In the rows, 100 means zero.
Each run below is a few steps of one of 7 hidden systems, one row a step.
path 1, Z:
[104 79 113 87 79 109 62 136 51 95 116 32 115 45 108 90 83 124 126 101 66 63]
[120 106 102 68 110 101 57 88 106 74 59 66 150 63 104 88 100 79 158 103 146 140]
[35 125 51 87 91 83 55 116 63 80 116 84 113 95 151 110 105 93 83 117 148 119]
[135 177 90 82 70 133 54 118 109 89 103 107 130 111 136 97 89 133 94 125 108 49]
[149 137 74 105 127 84 112 41 98 70 93 73 114 159 140 133 109 91 114 107 131 96]
[119 93 86 138 75 74 103 93 42 112 143 46 91 120 111 137 56 116 69 134 103 66]
[157 103 134 135 59 86 88 97 102 121 71 79 138 109 59 84 61 112 150 124 136 75]
[56 65 66 116 105 77 122 95 81 108 71 93 140 143 72 108 86 99 112 115 180 127]
[70 109 72 111 51 119 87 134 123 122 108 143 123 113 74 112 48 124 43 128 126 88]
[137 146 95 125 92 101 127 77 155 111 78 176 98 154 95 87 105 100 99 102 131 104]
[83 80 86 119 125 83 167 77 89 122 130 116 65 168 94 123 105 112 51 92 95 70]
path 2, F (11 x 22):
[158 91 114 118 112 46 65 67 88 145 130 79 64 114 52 124 98 82 120 120 101 116]
[101 89 103 128 68 71 34 107 110 141 122 86 87 132 33 114 116 121 125 106 76 66]
[95 69 115 151 97 85 93 99 134 129 74 118 100 139 36 111 124 107 167 119 91 124]
[45 74 87 89 81 66 66 88 155 133 97 123 81 107 51 122 111 73 122 118 129 139]
[70 123 84 99 95 87 90 100 156 142 116 173 48 130 97 107 142 101 125 118 88 109]
[93 101 106 45 140 82 110 62 139 132 111 108 64 129 105 129 141 88 159 139 102 95]
[72 103 71 83 79 84 73 75 142 98 132 73 62 118 134 161 118 102 136 140 61 75]
[65 86 144 115 66 95 131 101 129 110 98 85 62 93 134 111 116 101 167 140 60 68]
[11 71 98 84 75 87 117 94 123 81 76 71 104 106 130 101 127 90 158 102 115 81]
[27 97 53 97 74 120 130 123 114 90 87 130 92 77 165 103 102 115 140 127 98 128]
[82 129 96 44 84 102 151 82 125 99 90 124 85 68 171 75 91 87 134 114 141 89]
path 3, Y (11 x 22):
[85 111 137 101 105 86 113 104 104 108 91 139 109 135 64 52 115 83 28 51 143 75]
[73 75 76 130 124 116 137 112 57 90 124 93 110 137 101 142 78 122 20 114 84 98]
[162 102 167 86 107 131 132 84 129 85 93 94 113 96 84 108 60 92 47 110 76 66]
[102 65 137 148 117 64 140 74 74 80 86 80 89 124 85 76 123 64 67 37 102 106]
[57 24 116 86 129 133 131 130 74 99 97 69 124 85 60 119 80 118 77 105 69 99]
[115 96 129 92 102 127 101 89 161 66 53 122 147 103 51 95 78 73 53 75 112 123]
[58 80 109 139 104 87 126 111 90 90 113 129 62 85 107 96 112 68 24 62 76 144]
[68 90 144 78 114 150 104 131 122 79 102 97 110 118 87 118 118 124 54 101 37 43]
[152 119 111 113 152 129 111 79 98 41 70 104 132 122 109 100 125 83 59 60 89 127]
[79 58 135 92 125 86 106 88 79 80 122 51 71 55 114 129 105 57 62 94 55 129]
[72 85 179 106 98 127 72 138 115 65 55 74 149 93 74 82 125 91 104 94 84 81]
path 4, F (11 x 22):
[102 123 113 109 70 91 97 82 145 102 140 134 44 97 111 119 95 76 21 90 56 94]
[97 75 159 74 157 109 141 103 91 118 109 93 75 127 82 88 146 106 97 84 62 48]
[77 56 65 76 119 132 92 84 127 56 90 53 137 121 81 162 98 117 97 94 55 99]
[90 79 131 128 60 119 129 107 149 84 93 119 76 47 110 113 70 76 75 103 43 134]
[48 88 146 61 112 95 120 103 116 89 86 107 86 89 101 47 143 70 77 38 103 72]
[71 91 46 69 164 150 104 118 89 65 96 115 118 107 123 118 137 128 93 84 64 126]
[148 114 117 50 100 141 113 84 143 76 93 100 104 39 128 116 60 80 89 120 72 121]
[103 125 143 105 88 79 87 85 92 59 112 68 72 85 144 76 136 60 57 47 76 75]
[78 79 123 92 147 143 95 154 36 83 94 72 127 84 107 85 134 133 111 99 61 85]
[121 104 100 91 86 148 86 99 136 39 47 83 170 79 104 109 65 97 102 100 107 121]
[92 124 133 140 88 81 93 111 82 73 96 113 89 57 137 75 100 47 39 82 111 156]
path 5, Y (11 x 22):
[123 87 65 108 106 140 140 122 70 108 97 106 127 127 89 83 90 172 118 76 76 44]
[169 84 45 74 103 94 117 36 125 91 105 82 103 96 81 124 56 96 93 63 100 112]
[98 58 116 163 33 70 113 93 116 104 102 81 65 64 89 95 76 84 124 78 53 113]
[83 69 92 81 101 123 96 134 109 126 91 129 105 92 41 52 125 141 130 43 70 67]
[105 91 9 101 112 117 75 78 131 81 104 120 118 129 73 139 94 119 84 72 85 141]
[137 112 109 127 67 108 84 101 142 103 126 124 54 55 111 120 84 91 89 114 25 130]
[102 114 131 108 108 90 75 106 114 104 101 107 68 127 88 67 178 108 134 49 49 56]
[109 79 43 98 164 122 74 103 69 85 99 81 120 120 92 135 134 133 140 100 68 138]
[140 104 117 68 103 101 53 81 152 98 100 90 94 54 87 136 88 65 127 137 79 150]
[62 115 137 141 85 64 58 119 108 110 88 124 70 96 100 64 163 69 138 92 102 128]
[50 106 68 62 148 127 66 145 72 126 119 121 103 115 99 114 143 136 117 135 98 103]
path 6, T (11 x 22):
[105 83 93 59 154 73 59 58 123 100 89 85 116 133 49 128 129 68 108 92 135 132]
[95 86 76 186 85 113 94 132 82 88 109 121 99 98 96 130 78 108 59 111 57 157]
[104 123 187 83 99 77 52 118 120 139 103 115 80 87 64 71 128 69 109 122 110 83]
[87 102 67 116 161 121 97 93 111 73 85 116 113 174 94 139 158 121 112 99 76 120]
[128 91 127 102 92 121 95 122 104 129 131 106 86 59 87 145 49 105 74 171 63 118]
[89 122 151 130 83 63 102 63 152 94 68 98 90 149 106 104 134 62 141 118 127 93]
[70 75 97 111 149 144 138 149 57 102 93 115 110 98 118 106 121 138 133 133 65 125]
[85 97 130 39 79 115 101 84 178 107 90 113 112 86 76 129 57 76 77 145 122 93]
[111 141 92 159 96 98 148 90 102 76 77 141 89 127 170 89 121 92 119 111 114 133]
[47 83 139 42 116 121 120 135 82 117 127 81 75 59 132 98 110 107 97 130 70 57]
[127 115 89 81 80 131 128 63 167 65 57 103 144 139 99 111 79 115 115 89 113 64]
path 7, M, 11 rows:
[139 124 98 65 135 118 80 123 60 139 99 110 138 122 77 85 94 138 129 143 151 80]
[87 109 74 118 97 40 80 69 70 116 116 70 101 151 102 134 95 81 102 139 169 109]
[88 89 96 130 111 94 107 147 30 159 135 112 93 130 75 92 100 146 97 131 108 67]
[110 100 110 68 111 81 122 74 105 138 85 104 124 151 63 90 85 104 122 124 183 62]
[89 70 53 155 113 71 128 86 72 132 121 108 86 155 80 144 86 114 100 135 116 131]
[126 84 122 94 82 87 134 107 89 176 128 120 75 101 57 84 62 126 105 131 116 53]
[97 83 96 125 106 61 162 52 119 120 80 116 88 171 84 97 115 96 134 87 138 85]
[114 41 64 102 129 100 142 92 93 155 131 119 67 100 50 133 77 124 117 116 68 123]
[141 101 95 104 38 67 126 63 144 144 107 114 65 106 77 83 68 101 142 91 111 58]
[96 77 86 126 134 76 154 79 102 128 104 143 45 119 95 85 143 92 139 70 84 136]
[119 67 62 36 101 102 110 71 136 140 132 102 62 81 66 118 89 119 129 81 61 73]
path 8, T (11 x 22):
[100 77 143 65 140 89 125 97 87 138 110 118 92 115 36 73 107 84 45 72 128 79]
[127 86 88 136 131 103 149 76 107 98 101 139 90 153 61 108 102 104 33 50 80 108]
[145 78 151 112 122 83 138 93 84 142 132 119 46 82 68 87 95 83 60 84 62 99]
[109 61 133 115 125 85 136 62 138 100 88 103 74 137 51 98 137 85 106 45 57 89]
[142 48 105 115 141 124 141 101 105 113 97 123 82 68 60 102 96 105 110 81 39 149]
[93 70 136 90 101 81 104 68 166 101 91 116 63 67 67 102 112 45 98 77 69 146]
[102 99 111 138 113 124 109 111 132 77 76 143 79 83 110 81 147 92 128 63 32 145]
[110 100 124 38 133 129 69 104 145 95 108 109 74 44 97 112 128 80 114 103 38 127]
[125 121 98 117 89 116 73 71 167 43 78 97 98 98 128 132 121 81 125 96 42 131]
[115 111 134 105 105 114 73 122 93 81 97 75 89 38 148 105 116 89 158 134 51 133]
[65 96 119 69 95 120 54 100 148 49 60 59 137 85 115 124 125 83 145 118 89 108]
path 9, G, 11 rows:
[49 119 89 77 68 72 69 110 77 89 103 79 105 99 120 49 127 94 91 43 138 53]
[124 134 33 67 101 107 61 87 95 91 88 102 152 130 85 89 90 129 113 82 161 86]
[150 129 68 94 96 41 58 51 82 114 134 70 74 104 117 121 87 75 108 113 142 116]
[116 135 127 125 76 60 73 116 41 125 125 82 83 109 113 49 123 110 109 85 120 40]
[117 90 87 74 132 90 77 95 81 128 90 93 129 148 38 78 123 131 141 76 138 63]
[103 101 54 115 85 57 37 79 111 135 127 91 80 137 66 146 107 108 137 133 111 111]
[96 143 136 108 78 63 59 126 93 161 130 141 57 98 89 67 121 90 100 128 124 84]
[85 123 114 64 141 97 107 90 116 125 100 131 88 167 85 82 159 113 110 88 116 46]
[130 117 50 85 128 116 80 96 108 131 132 118 87 145 90 153 108 145 124 151 72 88]
[140 107 135 104 99 75 119 93 105 165 133 127 35 78 100 97 97 94 143 144 85 101]
[61 84 120 112 128 98 140 122 91 130 108 133 60 127 100 68 165 121 133 74 61 70]
path 10, E (11 x 22):
[129 123 113 84 163 96 126 93 52 113 113 100 77 134 127 75 164 117 131 86 94 63]
[111 63 121 63 97 101 90 85 99 105 119 22 102 86 88 147 75 110 133 141 67 56]
[122 117 108 153 31 84 90 103 133 114 71 114 100 92 101 80 84 106 179 121 110 104]
[28 70 120 100 116 62 101 127 70 146 106 121 78 88 76 66 130 77 111 104 139 126]
[36 115 63 45 89 138 96 127 132 105 118 129 104 96 128 130 85 126 73 139 97 78]
[172 150 96 65 117 105 138 67 109 110 102 142 89 79 137 82 75 83 98 114 138 119]
[99 97 117 108 85 47 122 62 73 108 142 59 46 114 125 96 110 79 70 70 91 46]
[105 91 108 97 86 138 121 134 72 94 88 73 122 88 118 71 102 155 154 91 59 33]
[105 54 94 89 89 78 115 80 98 116 69 61 134 80 69 100 56 88 161 124 161 127]
[41 91 55 145 34 68 88 118 111 113 120 129 61 70 112 96 88 90 91 87 94 133]
[77 123 98 52 119 128 102 143 82 117 96 156 116 83 90 42 106 118 58 73 138 87]
path 11, M:
[91 117 78 100 78 141 129 127 140 95 62 173 124 82 101 45 95 123 115 65 107 111]
[85 110 75 51 116 96 126 57 138 82 116 123 72 75 132 126 89 54 47 93 111 148]
[133 122 86 120 80 127 116 102 90 77 133 94 71 93 148 110 93 129 64 81 23 55]
[167 118 165 78 138 112 121 82 92 74 68 82 111 70 124 65 119 73 133 85 97 101]
[77 56 77 111 105 83 67 81 85 58 98 23 110 83 103 129 118 80 119 66 69 128]
[105 103 87 110 60 128 50 158 86 105 88 111 128 41 78 52 87 131 118 75 87 105]
[59 136 93 65 92 78 73 88 128 79 79 126 112 91 115 68 122 52 69 66 166 129]
[74 118 48 94 125 135 82 119 81 79 132 118 98 119 121 131 111 124 24 94 61 102]
[181 162 145 76 102 126 85 98 101 88 102 98 123 94 120 93 78 101 70 126 111 64]
[102 100 145 148 130 67 88 82 60 59 92 43 104 130 127 122 137 58 88 104 100 119]
[89 56 128 96 111 127 61 154 60 106 100 55 139 79 48 100 95 133 105 108 71 75]
path 12, Z:
[92 89 38 105 85 136 102 112 89 44 70 78 146 65 134 92 85 124 131 64 87 121]
[116 142 110 41 114 99 87 95 85 96 113 99 107 55 139 100 72 64 54 130 155 123]
[94 148 87 138 43 77 70 91 98 59 95 80 99 121 152 71 123 97 95 53 106 55]
[163 113 83 79 149 134 133 100 38 92 99 79 137 112 122 95 81 141 101 106 113 72]
[129 96 106 109 72 65 64 53 109 70 102 39 117 107 78 131 61 61 52 85 124 98]
[123 115 78 173 75 81 92 136 28 117 99 107 116 96 107 62 83 125 122 102 134 119]
[90 108 130 59 120 102 79 105 97 110 82 92 152 146 49 90 97 104 72 107 169 54]
[102 102 23 157 78 109 82 94 115 71 87 120 131 140 83 128 82 120 68 76 98 134]
[147 141 122 109 127 92 104 108 79 149 131 153 81 122 86 101 84 100 51 146 131 112]
[95 102 122 152 77 70 90 80 127 95 92 94 92 183 60 101 136 100 94 66 88 51]
[131 54 78 130 149 130 141 118 62 127 105 115 115 117 54 123 81 142 105 117 73 124]
path 13, E:
[96 107 151 133 63 98 60 104 133 66 87 64 94 97 107 92 138 89 124 77 37 63]
[70 91 144 95 130 109 77 121 99 83 45 81 144 106 89 80 148 91 169 111 125 119]
[35 88 98 91 95 89 58 101 127 79 95 82 103 78 117 151 102 60 102 150 109 163]
[91 171 133 110 81 114 65 129 123 79 89 153 96 80 147 76 117 74 64 119 109 124]
[87 141 133 73 159 88 105 86 65 77 102 86 107 138 145 100 141 69 62 113 144 91]
[118 118 114 104 104 121 101 96 74 55 118 42 100 89 169 145 92 103 95 142 53 78]
[151 120 172 153 66 91 102 106 79 82 66 65 133 91 111 76 77 86 122 124 127 87]
[31 65 110 172 92 67 111 122 50 96 89 69 111 125 109 105 115 94 111 123 126 117]
[54 88 104 111 91 146 104 165 79 95 93 117 136 65 109 108 61 121 65 149 96 127]
[113 128 94 118 94 101 136 89 104 95 84 138 125 124 110 103 55 80 39 126 172 131]
[104 103 91 142 120 95 151 94 51 90 137 113 63 114 141 109 100 94 26 79 75 106]
path 14, G (11 x 22):
[70 109 75 68 52 73 64 63 138 72 91 44 114 106 129 123 92 82 136 105 133 74]
[138 160 81 144 100 92 64 126 45 100 98 126 119 96 126 67 100 102 90 110 149 139]
[96 95 131 35 132 64 87 66 74 102 109 37 101 105 100 96 120 71 107 91 143 58]
[112 127 66 162 72 98 76 115 66 94 92 83 135 156 109 107 100 146 139 124 120 72]
[126 83 121 75 135 62 70 96 62 156 117 92 96 87 44 96 89 78 106 124 152 135]
[41 105 116 135 61 56 92 91 108 112 108 82 78 162 109 107 134 95 115 111 114 45]
[110 121 88 90 132 121 74 143 73 149 109 155 125 125 52 89 97 137 73 128 137 101]
[100 95 109 65 107 59 121 39 146 126 123 89 59 145 91 147 102 75 112 136 119 75]
[114 132 99 163 92 106 107 139 60 135 135 142 70 131 115 94 111 139 78 126 72 76]
[117 60 135 32 144 107 142 83 115 150 109 109 83 97 41 91 98 108 111 98 98 68]
[78 84 54 159 75 100 124 92 133 105 109 125 69 153 102 137 114 132 129 105 49 96]

Which system made each of these runs?
path 15, 2 rows:
[135 91 101 103 73 115 44 110 117 106 131 67 82 71 76 134 92 122 113 109 19 79]
[111 75 167 143 82 86 95 93 131 87 63 80 98 94 70 75 132 80 154 73 65 99]
 | F
path 16, 2 rows:
[108 107 45 125 80 109 93 130 55 130 111 122 136 130 70 93 60 154 84 112 141 82]
[93 111 88 83 90 45 87 86 71 157 140 106 80 127 79 99 82 89 66 118 175 83]
 | T
path 17:
[105 123 102 52 74 109 52 103 129 105 144 90 58 43 122 112 96 94 81 95 41 75]
[142 125 101 86 118 86 98 74 96 93 94 87 72 75 144 71 144 91 189 80 84 108]
 | Z
path 18 (2 x 22):
[110 148 125 66 110 113 56 124 117 110 87 136 100 48 123 80 117 81 139 142 120 145]
[113 175 116 83 108 82 36 86 108 75 97 94 100 118 148 94 151 74 117 112 128 97]
 | F
path 19:
[124 119 90 15 92 82 115 60 111 117 106 89 89 67 121 72 78 85 122 84 154 68]
[56 95 58 155 32 67 110 97 80 84 89 66 113 109 135 95 77 106 133 100 136 94]
 | Y
path 20, 2 rows:
[72 107 70 83 116 168 100 146 120 81 84 154 125 73 113 107 98 126 90 119 74 142]
[137 123 115 66 121 87 108 53 134 91 93 121 104 102 92 109 76 48 39 97 152 135]
 | E
path 21, 2 rows:
[154 96 96 92 127 115 166 63 87 82 71 84 141 109 120 115 53 98 105 123 147 118]
[98 69 103 172 54 62 133 81 84 89 119 71 62 86 117 111 68 74 64 77 71 112]
 | E
path 22, 2 rows:
[42 129 91 95 84 75 84 75 141 80 73 100 115 152 124 121 124 72 118 128 162 102]
[53 124 95 114 103 99 116 125 86 128 128 135 67 107 153 133 106 103 102 181 109 122]
 | F
path 23 (2 x 22):
[71 85 124 105 116 114 168 123 84 140 84 135 121 129 87 91 77 116 98 153 156 92]
[81 74 79 109 94 104 180 85 104 123 127 124 66 100 127 138 52 101 71 143 95 117]
 | E
path 24 (2 x 22):
[148 93 87 128 148 90 113 73 64 90 105 74 75 111 128 107 148 105 163 82 56 121]
[74 31 111 79 84 106 85 105 118 99 105 46 103 54 59 135 75 100 117 109 49 105]
 | T
path 25:
[102 115 89 124 74 119 63 120 113 52 73 112 133 51 104 92 76 74 50 75 95 166]
[91 129 88 123 122 94 73 97 82 53 84 113 130 135 104 85 129 76 30 49 133 127]
 | E
path 26:
[156 145 142 41 138 112 100 77 113 94 111 99 83 64 140 108 101 68 94 140 103 113]
[71 97 115 134 88 106 121 76 113 34 86 50 100 126 160 135 120 85 92 95 58 81]
 | T
path 27 (2 x 22):
[92 50 136 70 125 110 141 94 105 115 91 81 131 109 44 129 53 96 59 134 127 88]
[79 85 87 172 31 86 99 103 138 91 77 130 103 88 79 93 71 84 89 83 100 145]
 | Z
path 28:
[65 130 76 80 56 87 98 113 85 101 114 107 74 35 178 77 83 87 112 114 126 116]
[99 146 104 38 81 114 110 95 111 81 91 89 112 93 160 64 111 110 125 86 123 27]
 | Z
path 29 (2 x 22):
[74 75 108 144 23 100 97 107 150 89 97 100 99 72 86 126 46 85 67 116 73 117]
[116 139 146 111 108 83 95 115 99 116 70 137 94 92 115 36 150 83 163 95 132 114]
 | T
path 30 (2 x 22):
[65 71 86 52 107 117 135 141 67 148 110 132 93 47 91 53 85 127 123 92 117 95]
[43 76 32 79 84 87 154 64 134 101 89 117 89 119 119 108 101 106 141 81 127 106]
 | G
path 31, 2 rows:
[83 94 105 67 104 148 110 137 135 109 58 147 149 72 69 84 73 112 119 130 131 130]
[35 122 75 91 89 92 105 84 153 76 90 146 87 121 127 112 117 66 54 91 127 137]
 | Z
path 32:
[111 60 93 124 70 69 98 56 122 105 130 49 64 115 81 158 81 92 104 107 54 78]
[116 102 133 144 72 120 99 143 117 120 72 139 101 90 71 47 118 130 153 81 65 87]
 | E
